Rotation paths and how fast each direction turns (degrees each step):
Each turn is a multiple of 5 degrees from 10 to 175, or 0.
Each row of a path follows its step; steps can be skipped.
Rotation 1:
step 3: [-42  18   7   7  -3 -11 -18   1   1   6  -7  -7 -18  11  14   8  20   1
 -40  18  18  -1 -16  14 -12   0  22 -52   6  -3  22  31   7  26  57 -27
   9  23  -5  -7  31   9  25 -12  11]
step 8: [-26   6  29 -60  10   9   2  -1  -1 -19 -13   0 -14  21   8 -22  -3  -3
  24  20  25 -11 -10   1 -14 -13  -8  13 -26  11  32 -22 -32  28 -35  -3
 -10 -18  -4 -13  33 -24 -10 -37  -4]
step 9: [-22  40  23 -12 -17   5 -29  23  25   4  -3   1 -28   2   2   8 -17  40
 -26 -15  -4  -4   5  11  -2 -13  -6 -21   7  -2  19  26   9 -13  11 -40
  -7  -6  32  19  26  15  47 -12 -33]
step 10: [-21 -25  11  -5   8 -19   9  45 -25 -39 -22 -16  -3   0  -2  39  -2 -27
   4   5  51   3  29  13  -6  17  21   5   0  11   6  26 -25  16  21 -13
 -30 -23   7  -4   4 -12  17  29  -3]
step 11: [-15   1  -8 -13   7  -8  33   9  -8 -38  39 -44  -4 -27   2 -12  23  -1
 -21   5  18 -10 -40 -12  18 -25   0 -22 -19   7 -12 -33  25  -6  19 -18
  15 -24  -2  22  23  -3  23  -9 -26]
step 12: [  7 -30  41 -13 -20  18 -14  12  -7   1 -15   4   4 -40   6 -21  -3  -4
 -14  42   6   6  24  25 -21  -7  26 -48 -14  18   6  -2 -11  21  17  23
  13   9  11   8 -32  11  12 -22 -33]
step 19: [ -5  15  13 -12  -4 -17  -7  11  -3 -24 -28  -4  17 -14   7  37 -49 -11
 -29   0  13  23   2 -12 -14   4  -4 -26 -19  52  11 -11  18  10 -28  -7
  21  -1  -6 -19  41  -4  24 -17 -33]
step 23: [  5 -18  43 -40 -14   7  15  50 -14  14   2 -10  40  20 -15 -13  -5  15
 -12  43  16   0 -17 -40  26  10  25   2 -37 -15  -9   8   1  -8   7   5
 -17 -14   9   0  12   4  -9 -12 -16]
step 27: [-12 -13  49 -24  28   9  18  29  41 -32  -6  -2 -18   2   5  -7   1  13
  25 -11  -5   1  -2   5 -13 -27  -8 -52  -5  -1  21   0  -6  24 -32   4
 -32  -8 -21  13   0 -23  24  -2 -16]
[ -3  -8  -6   1   1   5  -7  -7  -5   0   0   2  -1   3 -13   3 -11   1
  11  -8  -1   6   1   6   1  -3  -3  -5   5  -3   2   4  -3  -3  -5   0
   1 -12  -4   3  12  -7   1  -6  -8]	35
[  2   4  -2  -1  -8   4   5  -7   1  -7  13   0   4   0   3  -1  -3   2
  -1   8  13  -2 -10  -2  10  -2  -3   0   3  -5  10  11  -6   7  -8   5
   3   1   4   5  -2   2  -5   1  -2]	120
[  0   1  -2   3  -9   2 -12   8  -5  -5   1   1   5  -5  -9  -6   2  13
  -2  -2   2  -4   7   1   4 -11   5  -4   0   3  -4   5   0 -12  -5  -2
  -2   9   6  -5 -10  -5  -1  -4   1]	135
[  2  13   1  10   7   5  -2  -1 -14  -4   1  -4  -5   6   8   0   3  -1
   4   2 -13   1  -5   7   2 -10   7  -4   5  -3   4   1  -9  -2  10   3
   3  -2   4  -4  -2   6   1   1  -2]	170
[  1  13   2  -7   3  -6 -11  -2  -5   7 -14   9   2   7  -4  -6  -3   5
  -2   4   8   2  -3  -9   4   2  -1  -3   1   0   2  -4  -7   1   2   4
   4   9  -4   3  10   3   3  -2   3]	70
[  3   6  -6   2   1  -9   7  -1  -3  -1   3   6 -10  -2  -2   0  12  -1
   0  -6  12   6   3   6   1   0   3  -4   4  -1  -4  10   2  -2  11  -1
  -3   1  -6   0   6 -10 -10   7   6]	100
[ -1   0  -7   9   1  -9   3  11  -2   0  -1   2  -7  -1   6 -11   4   7
  13  -1   0  -6 -11  -8  -9   3  -1  -1   0  -3   0   1   3  -3  -9  -1
  -5  -5  -2  11  -1   3   3  -6   0]	155
[ -7  -5 -15  -1   0  10   4   6   4   0   0   5   4   8   2   3   1  -6
  -9   3   5  -2 -10   3  -6  -9   8   5   2   2   4  -6   1  -8   2   6
  -6   3  -1  -3   9  -1   0  -8   7]	140
